(in the rows, 128 means zero)
One turn or mirror swaps these rows in pairs. Which row does each one swap with?
The rows were stretched afterwards, more along some directions than others.
z406: [126 149 138 125 129 138 101 151 132 145 128 155 123 123 112 113 120 119
 116 131 159]
z345: [117 113 133 164 161 141 129 107 157 148 106 138 103 122 127 125  70 149
 128 119 137]
z7: [107  85 107  92 148 150 130 102 116 105 109 110  90 105  96 120 126 143
 134  83 125]
z553: [107  93 106  90 151 148 123 105 115 115 113 117  92 111  95 119 122 153
 135  83 122]
z360: [146 114 170 134 135 139 137 141 127 119 107 106 140 118 101 134 127 112
 140 113 131]
z746: [144 120 172 131 133 147 144 142 130 121 101 110 139 124 102 138 133 113
 143 115 138]
z492: [171 101 152 123 145 131 127 117 127 122  90 128 151 118 116 119 101 128
 148  98 134]
z292: [133 136 141 139 119 148 108 138 133 133  97 125  90 110 119 115 125 122
 106  90 154]
z893: [129 139 141 126 129 136  97 154 141 141 128 146 143 127 107 115 132 110
 125 115 153]
z409: [125 151 154 106 159 108 128 144 128 156 139 129 131 145  90 131 128 127
 111  82 128]
z965: [133 137 142 123 122 151  90 147 135 136 125 148 122 131 107 120 125 112
 123 117 146]
z591: [121 128 144 119 127 144  91 144 133 141 136 148 128 128 116 114 129 111
 139 121 151]
z277: [112  79 139 118 153 124 119 113 134 148 133 117 127 153 126 120 113 129
 136 105 181]
z286: [120 150 157 112 160 106 122 143 132 161 137 133 133 143  93 128 126 132
 109  84 129]
z818: [122 101 141 156 162 126 123 101 135 135 118 125  92 120 147 126  78 140
 135  93 127]
z194: [114 116 130 156 173 135 129 105 157 143 114 137 109 124 123 125  61 149
 126 117 149]
z850: [162  95 150 122 143 125 128 118 131 123  88 123 152 108 109 115 107 128
 156 100 127]
z799: [117  84 137 121 163 135 117 110 143 136 124 128 130 151 137 125  93 132
 130 103 188]
z234: [113 122 137 148 164 138 127 106 164 146 112 142 116 129 116 133  63 140
 130 117 145]
z719: [133 139 152 116 136 146 100 144 146 137 128 156 144 134 118 121 113 107
 135 131 163]
z352: [123  93 121 130 131 107 138  82 132 130 104 105 114 108 120 127 106 127
 121 119 158]
z955: [167 102 155 127 154 122 116 122 135 139  90 130 156 111 113 113 101 134
 142  97 139]
z910: [112  84 105  93 155 151 122 107 118 114 105 115  89 108  95 116 118 151
 146  84 124]
z946: [117 115 133 151 159 140 136  99 159 141 107 139 109 126 124 129  67 142
 140 123 147]
z938: [118  78 130 141 157 132 117 118 134 136 125 123 130 148 143 116 102 131
 122 123 171]
z250: [157 108 152 121 145 128 129 119 134 121  94 128 148 114 113 121 102 127
 156  93 135]
z628: [132 105 155  88 124 138 148 123 140 125 112 120 120  98 101 117 131 125
 165 126 150]
z807: [121  80 132 135 158 132 115  99 138 146 111 121 131 152 126 118  99 131
 128 106 177]
z374: [130 144 147 123 168 106 116 151 130 159 135 131 127 136  97 126 122 137
 110  91 122]
z901: [137 123 136 150 125 149 100 138 128 133  89 123  92 102 127 115 123 134
 104  91 146]
z146: [120 104 116 113 151 126 127 123  90 116 145 123 120 121 121 109 103 163
 138 109 121]
z314: [114  80 104 102 161 143 114 113 115 119 105 113  93 105 101 112 120 162
 137  87 124]
z902: [125 150 156 113 167 104 124 143 133 157 142 133 134 141  94 132 120 133
 112  82 126]
z831: [111 133 144  97 155 127 130 129 131 160 120 143 115 161 105  99  99 155
 135 108 172]
z815: [119  90  91 137 146 133 122 108 161 104  93 139  92 115 122 133 114 119
 140 101 134]
z170: [141 136 141 143 112 146 114 131 125 137  97 130  96 102 118 120 127 122
 115  98 145]
z351: [159 104 147 119 154 127 121 120 134 121  90 131 148 111 108 112  99 129
 151  91 140]
z440: [109 120 127 148 158 142 127 106 159 139 109 139 103 123 125 125  65 150
 125 122 147]
z512: [118 140 160 106 127 138 108 147 125 151 144 160 134 120 101 118 129 115
 128 113 161]
z461: [108  84 113  91 152 150 123 110 112 119 110 115  94 112  95 115 124 157
 145  87 126]
z790: [123 144 145 117 162 104 121 148 129 156 143 134 127 141  97 129 123 130
 116  87 121]
z2: [164  97 149 119 148 136 122 116 133 121  90 133 151 115 109 125 101 126
 155  87 130]
z911: [133 123 151 118 129 152 102 154 139 138 117 149 140 134 120 106 133 115
 132 133 165]
z321: [118  81  92 139 147 139 115 107 161 107  92 139  82 111 121 127 109 125
 139  99 137]
z777: [120  75 123 123 159 121 121 103 116 134 116 116 122 136 132 116  99 147
 121 100 180]
z607: [104  69 124 117 156 125 117  96 121 139 128 125 113 137 125 117  91 128
 135  97 172]
z571: [141 104 159  92 134 135 147 128 138 129 118 119 126 107 104 119 124 138
 163 130 146]
z356: [133  86 120 128 129 116 135  82 128 119 108 103 116 105 121 127 113 124
 119 128 150]
z813: [124  95 130 153 164 133 110 104 133 127 110 125  84 118 148 119  67 151
 142  95 116]
z594: [113  82 102 100 149 150 122 112 113 115 111 112  90 108  99 116 128 148
 138  88 121]
z747: [140  90 120 138 132 110 131  96 136 132 104 108 121 107 122 128 116 122
 116 138 150]
z700: [125 153 158 110 154 114 131 143 133 151 134 132 127 139  90 131 132 119
 107  83 129]
z385: [117  74 122 118 149 128 114 104 129 127 123 111 121 145 122 124 105 135
 125 100 168]
z447: [119 109 126 163 169 137 116 105 155 150 106 135 107 113 130 121  61 154
 122 120 142]

z146 is swapped with z831
z607 is swapped with z512
z352 is swapped with z170
z818 is swapped with z628
z345 is swapped with z850
z492 is swapped with z440

